0: [165, 95, 78, 111, 150, 148, 172, 77, 123, 110, 151, 142, 156, 171,
 96, 182, 152, 164, 155, 141, 118, 157, 80, 165]
1: [132, 166, 218, 136, 183, 103, 147, 75, 155, 145, 162, 115, 164, 49,
 153, 98, 85, 97, 169, 133, 95, 92, 158, 88]
2: [179, 95, 88, 145, 133, 144, 158, 86, 141, 102, 114, 163, 147, 134,
 110, 147, 116, 155, 158, 150, 115, 82, 125, 183]
3: [119, 164, 66, 110, 178, 111, 158, 75, 69, 157, 151, 118, 89, 116,
 62, 112, 98, 149, 149, 113, 93, 144, 79, 157]
4: [131, 157, 67, 74, 133, 166, 125, 110, 148, 108, 129, 165, 146, 188,
 133, 201, 133, 124, 167, 118, 102, 161, 156, 133]
5: [91, 167, 143, 165, 105, 110, 152, 108, 130, 173, 101, 144, 145, 177,
 101, 75, 111, 154, 98, 90, 121, 91, 123, 150]
6: [183, 133, 126, 169, 136, 100, 150, 119, 113, 171, 90, 92, 163, 200,
 108, 92, 70, 157, 98, 104, 75, 95, 96, 146]
7: [95, 136, 155, 158, 106, 124, 89, 146, 120, 153, 105, 89, 96, 77,
 156, 106, 128, 99, 91, 69, 161, 120, 103, 70]
8: [174, 104, 211, 104, 136, 125, 177, 84, 135, 128, 160, 153, 161, 38,
 81, 130, 125, 166, 177, 161, 94, 174, 158, 159]
9: [116, 90, 55, 124, 159, 169, 110, 139, 145, 104, 130, 146, 157, 174,
 174, 142, 165, 104, 155, 161, 174, 79, 160, 121]
10: [156, 131, 169, 91, 88, 152, 115, 161, 178, 79, 115, 188, 137, 156,
 165, 200, 170, 93, 112, 149, 179, 101, 175, 101]
11: [113, 181, 82, 141, 145, 116, 147, 90, 124, 114, 161, 87, 91, 178,
 72, 145, 99, 145, 159, 101, 90, 107, 79, 148]
12: [97, 100, 150, 96, 111, 131, 135, 151, 121, 85, 76, 96, 170, 169,
 153, 146, 120, 115, 88, 111, 181, 128, 128, 123]
13: [146, 103, 134, 99, 97, 110, 108, 149, 113, 113, 159, 118, 123, 126,
 152, 132, 165, 97, 88, 163, 200, 89, 121, 111]
14: [93, 125, 156, 139, 107, 141, 130, 108, 132, 173, 133, 136, 130, 115,
 138, 77, 100, 92, 86, 130, 149, 87, 121, 96]
15: [111, 129, 62, 102, 125, 104, 140, 106, 85, 105, 107, 86, 94, 173,
 107, 205, 62, 177, 146, 156, 99, 129, 61, 182]
16: [131, 67, 168, 135, 92, 184, 114, 159, 123, 82, 98, 146, 118, 155,
 141, 193, 182, 103, 107, 91, 168, 122, 136, 113]
17: [127, 175, 122, 144, 87, 75, 146, 93, 88, 155, 103, 92, 111, 163,
 81, 104, 102, 176, 122, 101, 140, 143, 81, 170]
18: [80, 156, 132, 90, 98, 90, 59, 144, 138, 84, 166, 158, 134, 139,
 115, 150, 84, 164, 110, 104, 94, 93, 151, 167]
19: [92, 148, 144, 91, 98, 168, 127, 130, 154, 99, 76, 162, 171, 154,
 162, 136, 148, 94, 83, 80, 160, 98, 157, 91]
20: [175, 107, 147, 106, 83, 126, 142, 92, 101, 83, 93, 88, 87, 198,
 71, 167, 99, 154, 68, 86, 128, 89, 70, 162]
21: [88, 139, 203, 162, 182, 155, 96, 177, 159, 179, 138, 93, 134, 33,
 176, 83, 150, 117, 167, 92, 92, 126, 168, 82]
22: [96, 70, 129, 140, 94, 122, 129, 127, 159, 184, 169, 138, 159, 191,
 143, 80, 148, 88, 100, 152, 173, 115, 154, 110]
23: [89, 139, 212, 89, 161, 69, 73, 121, 139, 179, 125, 156, 105, 40,
 130, 68, 76, 150, 160, 166, 76, 106, 162, 132]
24: [105, 175, 130, 106, 98, 118, 95, 179, 154, 128, 137, 116, 142, 89,
 178, 116, 137, 129, 105, 171, 92, 86, 153, 131]
25: [110, 84, 204, 96, 117, 182, 121, 146, 152, 168, 173, 182, 126, 39,
 145, 81, 174, 106, 160, 139, 89, 151, 152, 99]
26: [133, 143, 97, 112, 131, 89, 85, 148, 118, 103, 187, 139, 111, 126,
 183, 181, 102, 158, 148, 124, 99, 91, 135, 169]
27: [80, 64, 104, 95, 136, 166, 114, 140, 147, 170, 103, 163, 151, 160,
 156, 93, 155, 107, 142, 150, 162, 79, 158, 86]
28: [122, 142, 147, 133, 182, 160, 115, 134, 135, 81, 153, 177, 165, 176,
 154, 198, 176, 96, 86, 159, 191, 151, 181, 79]
29: [157, 173, 101, 153, 143, 143, 134, 127, 147, 154, 146, 110, 93, 183,
 97, 93, 129, 161, 130, 110, 107, 181, 110, 171]
30: [139, 137, 98, 164, 179, 96, 84, 142, 109, 92, 146, 77, 127, 109,
 182, 166, 102, 102, 145, 81, 170, 140, 98, 100]
31: [149, 136, 86, 168, 125, 90, 141, 87, 102, 104, 86, 62, 152, 151,
 105, 193, 100, 152, 182, 93, 104, 102, 75, 167]
32: [137, 89, 91, 72, 171, 105, 75, 129, 143, 101, 167, 167, 86, 146,
 172, 197, 95, 93, 169, 141, 176, 132, 156, 97]
33: [166, 106, 211, 103, 139, 123, 176, 83, 134, 132, 159, 155, 162, 38,
 83, 128, 124, 168, 176, 157, 94, 176, 156, 160]
34: [127, 176, 124, 148, 74, 75, 146, 93, 88, 154, 98, 92, 115, 161,
 83, 107, 102, 180, 118, 99, 144, 147, 83, 177]
35: [154, 165, 161, 177, 96, 121, 201, 120, 118, 81, 90, 96, 125, 179,
 129, 147, 183, 110, 91, 118, 121, 138, 89, 122]
36: [87, 167, 72, 84, 156, 160, 116, 141, 142, 175, 151, 180, 131, 97,
 147, 73, 179, 95, 151, 106, 124, 103, 160, 110]
37: [93, 81, 107, 120, 134, 81, 158, 139, 139, 200, 158, 147, 140, 136,
 175, 59, 86, 98, 122, 176, 174, 113, 162, 110]
38: [171, 180, 149, 159, 107, 153, 128, 119, 134, 114, 110, 133, 92, 140,
 116, 132, 140, 171, 76, 132, 116, 176, 114, 174]
39: [112, 125, 66, 130, 166, 119, 130, 131, 100, 137, 169, 102, 84, 99,
 86, 117, 144, 160, 122, 83, 92, 137, 84, 177]
40: [61, 112, 76, 78, 148, 183, 109, 143, 143, 173, 101, 151, 134, 94,
 161, 59, 175, 117, 149, 92, 148, 149, 150, 85]
41: [75, 179, 76, 179, 177, 159, 102, 163, 151, 163, 137, 133, 147, 128,
 177, 70, 167, 108, 169, 81, 110, 147, 182, 94]
42: [94, 151, 137, 82, 100, 116, 83, 167, 110, 182, 165, 81, 86, 172,
 160, 58, 130, 98, 91, 152, 111, 158, 123, 88]
43: [110, 86, 222, 98, 141, 90, 78, 160, 145, 149, 171, 144, 104, 47,
 168, 91, 91, 96, 167, 167, 89, 164, 148, 103]
44: [122, 163, 78, 164, 159, 105, 152, 66, 123, 103, 72, 162, 139, 206,
 115, 190, 95, 177, 146, 66, 119, 83, 119, 143]
45: [93, 99, 151, 101, 92, 123, 154, 75, 85, 149, 80, 90, 93, 78,
 84, 98, 95, 186, 98, 155, 84, 128, 56, 161]
46: [165, 59, 114, 99, 123, 155, 119, 143, 174, 155, 86, 179, 163, 185,
 157, 115, 164, 98, 121, 171, 177, 83, 166, 88]
47: [121, 118, 87, 67, 130, 55, 138, 107, 89, 84, 103, 65, 98, 131,
 87, 189, 102, 166, 144, 146, 101, 178, 49, 174]
48: [175, 183, 118, 134, 126, 154, 125, 111, 123, 162, 92, 162, 115, 188,
 128, 95, 145, 109, 120, 68, 117, 137, 135, 87]
49: [104, 139, 152, 165, 97, 120, 123, 119, 117, 122, 169, 128, 102, 119,
 110, 115, 137, 172, 93, 118, 109, 156, 113, 176]
50: [153, 48, 94, 119, 147, 71, 154, 133, 125, 153, 147, 115, 153, 182,
 117, 107, 73, 151, 165, 152, 145, 134, 118, 137]
51: [133, 86, 92, 69, 172, 99, 73, 125, 144, 101, 167, 176, 84, 146,
 173, 196, 89, 91, 170, 142, 175, 127, 159, 93]
52: [165, 145, 157, 95, 97, 133, 102, 156, 118, 139, 97, 119, 77, 127,
 145, 113, 174, 68, 100, 105, 180, 174, 143, 106]
53: [66, 177, 130, 92, 111, 151, 117, 136, 157, 94, 92, 175, 166, 137,
 153, 180, 148, 100, 92, 96, 133, 104, 158, 105]
54: [143, 81, 66, 124, 150, 167, 104, 138, 128, 134, 176, 174, 126, 120,
 155, 114, 160, 94, 141, 114, 180, 88, 151, 85]
55: [94, 103, 71, 107, 160, 147, 87, 156, 117, 153, 145, 84, 102, 117,
 168, 101, 134, 97, 167, 157, 179, 158, 118, 100]
56: [175, 122, 216, 141, 98, 138, 97, 163, 138, 115, 142, 105, 131, 43,
 157, 124, 137, 78, 156, 82, 94, 111, 152, 101]
57: [111, 144, 142, 189, 92, 138, 124, 129, 117, 166, 94, 150, 128, 142,
 123, 101, 142, 150, 108, 138, 87, 153, 118, 130]
58: [149, 107, 137, 103, 80, 129, 114, 154, 128, 120, 155, 158, 130, 91,
 140, 150, 160, 140, 99, 151, 131, 141, 145, 156]
59: [185, 87, 88, 151, 128, 142, 165, 74, 145, 96, 107, 174, 152, 132,
 106, 153, 111, 164, 158, 150, 113, 81, 127, 194]
60: [110, 115, 226, 157, 90, 175, 199, 124, 148, 173, 87, 94, 161, 45,
 81, 81, 171, 175, 169, 127, 87, 107, 162, 183]
61: [169, 109, 147, 109, 84, 126, 137, 100, 102, 85, 93, 89, 88, 192,
 78, 164, 104, 148, 69, 86, 132, 91, 75, 157]
62: [185, 140, 90, 166, 126, 83, 143, 140, 109, 100, 155, 67, 101, 131,
 81, 154, 96, 160, 171, 173, 104, 109, 75, 169]
63: [192, 149, 89, 113, 127, 159, 130, 135, 135, 88, 163, 132, 131, 134,
 120, 199, 138, 151, 176, 82, 125, 140, 133, 166]
64: [98, 156, 121, 164, 127, 109, 85, 139, 108, 150, 117, 89, 80, 146,
 148, 110, 128, 82, 141, 104, 172, 149, 105, 93]
65: [174, 76, 78, 170, 179, 97, 137, 143, 104, 152, 163, 84, 89, 101,
 96, 102, 106, 164, 166, 164, 98, 158, 90, 177]
66: [110, 169, 141, 139, 119, 166, 190, 168, 159, 159, 126, 109, 158, 139,
 103, 77, 159, 162, 105, 123, 123, 140, 168, 166]
67: [150, 151, 129, 104, 103, 110, 124, 150, 140, 110, 147, 169, 131, 94,
 135, 144, 150, 119, 122, 162, 124, 168, 168, 110]

[102, 103, 153, 188, 89, 137, 163, 88, 114, 147, 148, 150, 110, 76,
 66, 123, 110, 143, 96, 126, 108, 123, 107, 141] 49 57 14
[136, 136, 109, 104, 167, 93, 136, 126, 110, 118, 160, 107, 118, 142,
 120, 181, 110, 139, 114, 174, 128, 92, 125, 150] 26 62 15
[140, 71, 58, 123, 157, 173, 110, 142, 132, 130, 185, 181, 131, 114,
 154, 117, 164, 96, 146, 118, 181, 87, 158, 85] 54 9 27
[103, 164, 114, 162, 117, 134, 159, 83, 124, 169, 107, 160, 129, 187,
 88, 86, 123, 147, 102, 74, 97, 108, 121, 123] 5 48 57
[113, 164, 121, 121, 124, 107, 134, 120, 120, 153, 168, 135, 157, 183,
 136, 98, 118, 102, 110, 155, 101, 90, 132, 97] 14 5 22
[106, 179, 127, 108, 98, 120, 88, 184, 155, 126, 143, 113, 139, 89,
 184, 118, 143, 130, 108, 179, 89, 79, 153, 133] 24 58 67
[110, 178, 119, 95, 121, 150, 108, 154, 145, 171, 168, 122, 113, 190,
 140, 77, 148, 109, 100, 159, 111, 172, 132, 97] 42 29 48
[104, 130, 152, 172, 88, 115, 134, 146, 122, 127, 85, 105, 154, 123,
 120, 112, 121, 139, 91, 72, 118, 160, 111, 121] 57 49 7
[169, 71, 98, 119, 139, 130, 154, 144, 146, 130, 97, 142, 178, 175,
 126, 110, 114, 120, 154, 146, 172, 189, 151, 107] 50 46 12
[101, 141, 146, 163, 89, 131, 128, 123, 117, 118, 162, 128, 104, 125,
 113, 118, 144, 168, 87, 112, 115, 156, 113, 171] 49 38 57
[95, 160, 144, 151, 91, 136, 98, 158, 114, 134, 185, 91, 72, 100,
 121, 118, 154, 131, 84, 94, 92, 166, 86, 145] 49 39 38
[90, 86, 98, 103, 161, 173, 105, 138, 152, 168, 144, 123, 102, 160,
 147, 80, 174, 105, 162, 166, 171, 183, 145, 82] 55 40 27
[136, 140, 170, 157, 89, 118, 121, 135, 132, 149, 168, 184, 79, 105,
 107, 101, 166, 181, 114, 107, 126, 181, 129, 147] 49 38 57
[148, 70, 97, 131, 159, 89, 156, 82, 98, 150, 147, 157, 165, 158,
 92, 99, 100, 170, 145, 159, 104, 139, 101, 157] 50 0 2
[124, 161, 150, 125, 102, 109, 75, 116, 141, 85, 98, 184, 105, 179,
 135, 150, 82, 122, 92, 130, 111, 91, 156, 138] 18 53 19
[143, 87, 204, 165, 177, 144, 93, 135, 148, 84, 155, 96, 136, 59,
 173, 157, 127, 111, 173, 89, 79, 135, 151, 128] 56 21 1
[94, 130, 210, 105, 93, 73, 154, 85, 144, 140, 91, 125, 170, 45,
 152, 109, 85, 83, 149, 119, 83, 159, 146, 73] 1 43 56
[185, 157, 153, 107, 98, 156, 101, 162, 123, 150, 125, 114, 93, 90,
 149, 85, 156, 87, 119, 56, 150, 181, 135, 114] 52 7 56
[178, 145, 136, 80, 119, 125, 210, 130, 143, 125, 143, 165, 173, 105,
 74, 120, 115, 97, 88, 171, 152, 111, 154, 93] 67 58 14
[134, 64, 174, 137, 82, 184, 115, 158, 122, 79, 94, 146, 118, 158,
 140, 193, 180, 105, 105, 85, 169, 116, 132, 114] 16 10 12
[127, 142, 211, 157, 102, 151, 103, 160, 162, 84, 106, 101, 128, 42,
 149, 187, 178, 94, 161, 78, 98, 95, 167, 101] 56 21 16
[115, 86, 198, 89, 116, 179, 121, 145, 149, 171, 170, 184, 123, 45,
 143, 77, 175, 106, 151, 145, 96, 148, 149, 100] 25 43 58
[137, 136, 211, 182, 80, 153, 87, 164, 157, 91, 107, 69, 89, 44,
 156, 184, 125, 94, 154, 150, 87, 186, 163, 98] 56 67 43
[164, 144, 164, 103, 102, 125, 122, 131, 142, 162, 82, 191, 178, 111,
 167, 80, 133, 99, 94, 160, 153, 165, 165, 73] 67 14 52
[139, 136, 105, 97, 176, 89, 137, 126, 110, 118, 158, 105, 120, 143,
 121, 188, 106, 135, 117, 181, 130, 84, 126, 146] 26 62 15
[158, 104, 209, 127, 97, 130, 79, 130, 162, 147, 111, 115, 93, 52,
 166, 102, 104, 96, 158, 80, 96, 181, 155, 72] 56 43 7
[91, 178, 161, 124, 102, 133, 50, 95, 117, 90, 87, 115, 79, 202,
 170, 138, 125, 89, 105, 103, 158, 187, 117, 80] 64 52 12
[108, 167, 117, 95, 139, 141, 99, 162, 112, 159, 126, 90, 83, 175,
 142, 99, 143, 88, 124, 175, 121, 134, 117, 99] 42 64 55
[102, 134, 138, 169, 96, 129, 128, 123, 118, 119, 167, 129, 104, 127,
 116, 119, 144, 170, 95, 118, 116, 163, 115, 171] 49 38 57
[151, 69, 95, 137, 161, 87, 155, 78, 97, 147, 141, 159, 165, 155,
 96, 100, 93, 171, 143, 159, 103, 141, 98, 158] 50 2 0
[147, 150, 202, 173, 103, 149, 103, 160, 154, 117, 127, 68, 142, 59,
 162, 136, 131, 101, 164, 117, 93, 153, 159, 95] 56 21 7
[130, 167, 212, 139, 175, 101, 146, 78, 151, 147, 156, 114, 160, 54,
 147, 97, 87, 105, 163, 127, 100, 97, 151, 97] 1 23 21
[130, 149, 133, 139, 110, 130, 132, 133, 129, 91, 83, 105, 124, 151,
 106, 151, 132, 165, 102, 89, 83, 162, 114, 174] 38 49 57
[133, 148, 105, 108, 127, 84, 80, 148, 120, 102, 180, 140, 108, 128,
 190, 187, 102, 152, 145, 126, 102, 96, 138, 162] 26 18 24
[158, 149, 149, 95, 103, 133, 101, 155, 117, 142, 102, 116, 82, 125,
 148, 108, 172, 72, 105, 110, 170, 170, 141, 105] 52 64 13
[134, 34, 213, 168, 164, 141, 127, 136, 143, 123, 160, 127, 178, 37,
 162, 147, 101, 80, 147, 89, 93, 86, 169, 95] 56 1 21
[124, 166, 75, 116, 148, 164, 125, 123, 131, 119, 121, 157, 155, 168,
 147, 138, 167, 72, 159, 179, 166, 75, 156, 110] 9 54 27
[64, 177, 133, 90, 107, 157, 124, 139, 159, 85, 85, 178, 172, 132,
 154, 190, 154, 100, 88, 87, 136, 96, 160, 106] 53 19 10
[181, 151, 86, 189, 150, 74, 146, 134, 106, 105, 165, 78, 96, 174,
 97, 164, 91, 168, 148, 164, 74, 149, 88, 175] 62 65 11
[148, 157, 143, 123, 117, 165, 117, 119, 129, 91, 136, 190, 158, 171,
 161, 146, 171, 95, 80, 155, 165, 165, 179, 100] 28 10 67
[113, 79, 153, 175, 103, 110, 135, 99, 119, 160, 158, 104, 105, 88,
 89, 87, 98, 171, 94, 119, 103, 107, 102, 157] 49 45 14
[94, 158, 147, 157, 87, 134, 97, 158, 110, 130, 186, 88, 68, 89,
 118, 123, 154, 134, 83, 87, 90, 165, 81, 151] 49 39 7
[112, 164, 157, 162, 100, 165, 188, 119, 110, 136, 88, 99, 122, 134,
 138, 129, 175, 97, 80, 86, 131, 135, 93, 104] 35 57 7
[153, 104, 133, 90, 96, 111, 103, 158, 111, 116, 170, 115, 120, 120,
 157, 125, 173, 88, 87, 170, 211, 85, 123, 104] 13 58 52
[95, 86, 119, 86, 112, 184, 121, 126, 155, 98, 88, 161, 152, 99,
 164, 140, 149, 98, 120, 80, 186, 96, 161, 124] 19 53 16
[150, 156, 196, 171, 107, 143, 96, 157, 147, 117, 135, 64, 134, 54,
 164, 136, 130, 104, 162, 109, 86, 153, 150, 100] 56 21 7
[80, 142, 132, 181, 112, 137, 140, 124, 116, 106, 156, 96, 108, 114,
 99, 142, 113, 178, 107, 100, 90, 193, 97, 159] 49 39 38
[116, 153, 149, 120, 105, 111, 74, 117, 143, 84, 98, 183, 102, 177,
 133, 149, 84, 122, 91, 121, 119, 87, 158, 136] 18 53 19
[161, 152, 113, 87, 134, 94, 137, 138, 106, 140, 80, 118, 185, 169,
 140, 121, 105, 123, 141, 132, 98, 115, 136, 146] 6 50 12
[103, 70, 214, 166, 154, 102, 142, 94, 129, 177, 166, 69, 173, 48,
 166, 72, 83, 74, 170, 118, 89, 74, 164, 114] 1 21 56
[91, 134, 138, 142, 101, 135, 130, 125, 110, 120, 61, 129, 105, 104,
 122, 136, 130, 133, 71, 151, 103, 132, 123, 138] 57 49 38
[113, 94, 58, 82, 182, 94, 138, 136, 121, 162, 132, 118, 151, 126,
 139, 97, 92, 95, 162, 120, 188, 171, 136, 83] 55 37 50
[101, 155, 94, 167, 159, 92, 70, 144, 143, 195, 147, 172, 85, 110,
 126, 67, 74, 124, 153, 98, 89, 171, 182, 110] 41 57 64
[142, 163, 133, 102, 111, 105, 130, 126, 131, 123, 120, 151, 141, 103,
 147, 149, 121, 111, 97, 146, 117, 159, 156, 122] 67 58 24
[155, 89, 143, 152, 84, 147, 89, 162, 116, 97, 125, 85, 82, 148,
 130, 193, 186, 134, 91, 124, 168, 166, 96, 139] 16 58 13
[136, 122, 210, 166, 127, 158, 137, 135, 147, 130, 121, 133, 177, 45,
 165, 138, 141, 101, 159, 109, 87, 143, 167, 85] 56 21 25
[144, 64, 91, 93, 163, 120, 167, 125, 135, 158, 171, 161, 150, 156,
 104, 93, 121, 179, 153, 121, 99, 160, 144, 172] 50 0 2
[126, 166, 70, 111, 155, 171, 122, 127, 133, 116, 125, 158, 156, 165,
 154, 144, 174, 61, 164, 189, 172, 66, 162, 102] 9 54 27
[173, 66, 71, 177, 189, 90, 140, 140, 103, 152, 168, 80, 90, 102,
 90, 105, 100, 173, 172, 176, 91, 155, 85, 184] 65 62 39
[96, 102, 206, 154, 164, 146, 108, 160, 144, 169, 160, 123, 159, 49,
 174, 86, 161, 130, 164, 140, 88, 75, 158, 115] 21 25 56
[99, 76, 213, 172, 135, 157, 188, 116, 151, 149, 64, 81, 174, 57,
 83, 98, 163, 156, 148, 114, 100, 164, 169, 146] 60 33 66
[111, 55, 193, 95, 142, 170, 122, 145, 139, 171, 134, 174, 108, 59,
 119, 57, 167, 145, 163, 179, 101, 94, 148, 114] 25 43 23
[106, 96, 114, 133, 129, 115, 158, 139, 138, 152, 172, 144, 158, 163,
 113, 101, 86, 177, 138, 176, 104, 154, 136, 164] 50 49 57
[170, 176, 135, 108, 109, 116, 65, 130, 152, 106, 112, 157, 87, 128,
 150, 142, 101, 88, 89, 70, 164, 113, 162, 110] 52 48 19
[95, 142, 196, 159, 174, 158, 98, 174, 155, 170, 135, 100, 132, 41,
 172, 89, 152, 116, 161, 90, 96, 130, 164, 87] 21 56 25
[107, 55, 204, 96, 140, 176, 117, 147, 139, 172, 130, 175, 103, 49,
 121, 53, 172, 141, 164, 185, 102, 87, 148, 107] 25 43 23
[128, 159, 212, 138, 175, 103, 149, 75, 154, 147, 156, 119, 164, 56,
 147, 96, 85, 103, 161, 131, 94, 92, 154, 93] 1 23 14
[71, 100, 214, 89, 159, 185, 117, 148, 136, 179, 151, 188, 130, 50,
 146, 93, 178, 79, 179, 116, 94, 138, 155, 137] 25 21 43
[107, 78, 190, 90, 121, 180, 121, 146, 147, 170, 175, 181, 122, 50,
 141, 76, 176, 108, 159, 144, 99, 153, 148, 101] 25 43 58
[79, 59, 91, 124, 150, 116, 82, 138, 129, 176, 155, 116, 117, 122,
 186, 57, 100, 112, 157, 134, 177, 149, 117, 98] 55 37 27
[95, 112, 83, 104, 157, 130, 121, 127, 113, 141, 123, 140, 105, 125,
 136, 89, 132, 105, 157, 158, 158, 133, 133, 95] 55 27 54
[87, 70, 136, 141, 87, 125, 127, 133, 165, 186, 169, 146, 167, 201,
 152, 78, 154, 85, 95, 151, 171, 115, 164, 110] 22 37 27
[101, 134, 139, 146, 103, 131, 123, 121, 110, 124, 69, 129, 102, 105,
 126, 131, 125, 130, 71, 149, 110, 136, 121, 134] 57 49 38
[125, 89, 73, 100, 174, 165, 123, 134, 146, 96, 173, 154, 133, 188,
 139, 192, 146, 91, 187, 165, 171, 92, 142, 92] 9 32 51
[146, 79, 74, 177, 167, 74, 140, 142, 101, 147, 160, 85, 102, 156,
 99, 93, 80, 159, 160, 146, 137, 173, 83, 165] 65 50 62
[127, 137, 153, 134, 181, 158, 118, 131, 137, 87, 154, 169, 164, 162,
 152, 192, 171, 97, 94, 152, 181, 150, 178, 81] 28 10 67
[98, 140, 218, 95, 173, 87, 61, 130, 137, 180, 137, 143, 105, 30,
 134, 85, 81, 116, 165, 149, 91, 104, 157, 91] 23 43 1
[138, 158, 75, 107, 177, 103, 174, 79, 90, 179, 158, 145, 167, 99,
 87, 89, 145, 163, 174, 167, 134, 95, 91, 157] 3 2 39
[173, 126, 134, 164, 144, 108, 153, 116, 117, 164, 94, 102, 162, 183,
 105, 95, 80, 158, 105, 109, 74, 94, 101, 148] 6 5 17
[138, 93, 223, 168, 170, 89, 142, 107, 153, 131, 168, 62, 171, 46,
 145, 113, 79, 95, 151, 95, 93, 121, 149, 81] 1 56 21
[165, 169, 77, 132, 152, 157, 121, 127, 140, 162, 83, 133, 105, 105,
 139, 102, 139, 119, 161, 86, 87, 154, 125, 88] 48 41 36
[129, 118, 209, 160, 133, 153, 132, 136, 145, 126, 127, 136, 178, 47,
 168, 145, 136, 97, 162, 112, 95, 139, 171, 82] 56 21 1
[142, 57, 196, 89, 171, 172, 114, 144, 125, 132, 172, 179, 111, 62,
 131, 94, 173, 115, 149, 169, 96, 116, 155, 100] 25 43 58
[89, 172, 70, 85, 162, 159, 118, 141, 145, 152, 132, 164, 131, 89,
 153, 81, 169, 82, 149, 127, 158, 132, 156, 92] 36 40 41
[109, 171, 112, 88, 142, 146, 92, 164, 111, 160, 129, 85, 76, 182,
 148, 99, 148, 80, 130, 183, 124, 141, 117, 92] 42 55 64
[90, 105, 161, 96, 106, 137, 131, 158, 128, 84, 78, 91, 169, 156,
 159, 148, 125, 107, 88, 113, 180, 126, 135, 116] 12 19 16
[146, 164, 158, 173, 99, 119, 196, 123, 119, 84, 97, 96, 128, 172,
 128, 147, 175, 115, 93, 121, 119, 137, 91, 125] 35 38 57
[97, 165, 73, 106, 193, 93, 154, 67, 92, 170, 128, 110, 135, 85,
 86, 88, 83, 189, 156, 181, 150, 106, 66, 179] 3 39 17
[154, 152, 102, 92, 134, 91, 142, 135, 104, 137, 83, 118, 182, 181,
 132, 123, 105, 129, 139, 132, 102, 117, 130, 154] 6 50 5
[129, 156, 80, 105, 177, 113, 153, 79, 72, 161, 143, 117, 89, 105,
 71, 103, 98, 142, 149, 118, 91, 145, 85, 151] 3 39 11
[117, 122, 208, 97, 177, 178, 110, 171, 148, 184, 137, 180, 132, 57,
 147, 85, 164, 89, 184, 150, 77, 96, 162, 118] 25 21 43
[155, 159, 213, 175, 101, 146, 92, 161, 153, 115, 131, 61, 140, 48,
 173, 138, 129, 97, 166, 113, 86, 155, 158, 91] 56 21 7
[105, 136, 148, 183, 90, 139, 124, 127, 119, 165, 98, 150, 126, 142,
 124, 101, 144, 146, 102, 146, 95, 150, 120, 127] 57 49 5
[120, 165, 74, 168, 156, 99, 157, 54, 122, 103, 61, 162, 139, 217,
 108, 188, 88, 184, 150, 61, 116, 81, 114, 143] 44 31 11
[106, 130, 160, 170, 102, 116, 122, 117, 110, 153, 133, 127, 77, 104,
 91, 106, 133, 169, 117, 139, 105, 161, 109, 166] 49 57 38
[164, 171, 160, 153, 104, 113, 174, 83, 138, 120, 128, 182, 181, 167,
 80, 116, 119, 167, 97, 99, 110, 115, 133, 160] 5 38 57
[101, 156, 143, 151, 90, 134, 104, 155, 112, 124, 176, 95, 79, 92,
 117, 125, 152, 137, 88, 93, 91, 167, 88, 151] 49 39 38
[136, 80, 62, 119, 154, 165, 115, 134, 131, 126, 183, 179, 132, 113,
 146, 120, 157, 102, 147, 118, 172, 96, 151, 93] 54 9 27
[143, 70, 196, 182, 163, 139, 134, 126, 150, 90, 147, 96, 166, 56,
 159, 156, 105, 87, 167, 108, 95, 123, 162, 81] 56 1 21
[107, 59, 85, 100, 166, 149, 127, 142, 106, 146, 151, 123, 144, 141,
 135, 93, 156, 107, 160, 163, 179, 164, 140, 96] 55 27 54
[137, 72, 166, 132, 87, 175, 117, 156, 120, 85, 92, 143, 125, 161,
 140, 186, 172, 107, 108, 89, 162, 116, 132, 118] 16 12 10
[108, 186, 68, 144, 147, 115, 145, 92, 122, 118, 163, 78, 82, 193,
 67, 141, 97, 145, 158, 94, 91, 104, 70, 147] 11 3 29
[98, 118, 108, 131, 124, 106, 158, 144, 129, 137, 169, 132, 167, 160,
 110, 118, 101, 144, 148, 182, 124, 73, 125, 149] 50 2 37
[89, 138, 138, 138, 101, 133, 130, 124, 111, 119, 71, 128, 106, 106,
 122, 137, 129, 132, 72, 151, 103, 128, 124, 138] 57 49 38
[84, 116, 69, 108, 155, 133, 126, 127, 107, 145, 117, 137, 107, 134,
 133, 82, 138, 106, 158, 159, 166, 130, 130, 95] 55 27 40
[120, 135, 66, 103, 139, 63, 147, 96, 92, 83, 123, 79, 126, 170,
 92, 192, 80, 171, 176, 160, 104, 80, 57, 169] 15 31 47
[122, 167, 64, 106, 179, 110, 156, 75, 65, 163, 151, 114, 80, 113,
 60, 102, 94, 146, 146, 108, 92, 150, 77, 155] 3 39 11
[136, 167, 74, 103, 179, 98, 173, 73, 88, 188, 167, 143, 169, 91,
 90, 82, 144, 167, 173, 177, 130, 94, 86, 161] 3 39 2
[96, 110, 156, 100, 104, 135, 135, 151, 127, 81, 72, 97, 167, 167,
 153, 149, 121, 113, 82, 103, 181, 127, 132, 125] 12 19 16
[141, 137, 198, 175, 85, 153, 88, 166, 155, 91, 110, 70, 91, 53,
 156, 185, 128, 94, 156, 144, 96, 182, 160, 99] 56 67 58
[78, 157, 130, 79, 99, 85, 52, 147, 141, 75, 174, 159, 135, 138,
 115, 156, 78, 165, 111, 100, 94, 86, 155, 171] 18 26 24
[89, 143, 172, 102, 94, 80, 61, 136, 132, 139, 175, 177, 123, 147,
 125, 121, 90, 125, 91, 154, 99, 118, 168, 106] 18 67 24
[177, 147, 137, 84, 119, 128, 217, 126, 142, 126, 144, 160, 166, 109,
 70, 122, 118, 96, 88, 159, 152, 114, 146, 93] 67 58 14
[132, 162, 77, 103, 174, 98, 169, 80, 91, 185, 162, 138, 163, 99,
 91, 82, 141, 167, 170, 175, 128, 101, 88, 162] 3 39 65
[125, 97, 145, 130, 102, 129, 82, 157, 122, 86, 97, 101, 91, 188,
 169, 156, 93, 89, 83, 88, 195, 106, 118, 105] 12 16 64
[135, 155, 94, 129, 118, 106, 162, 73, 106, 97, 126, 158, 156, 135,
 92, 207, 111, 161, 154, 162, 92, 160, 92, 162] 0 15 2
[91, 105, 157, 92, 105, 136, 132, 159, 124, 78, 68, 88, 170, 170,
 161, 151, 123, 109, 81, 106, 190, 127, 132, 119] 12 19 16
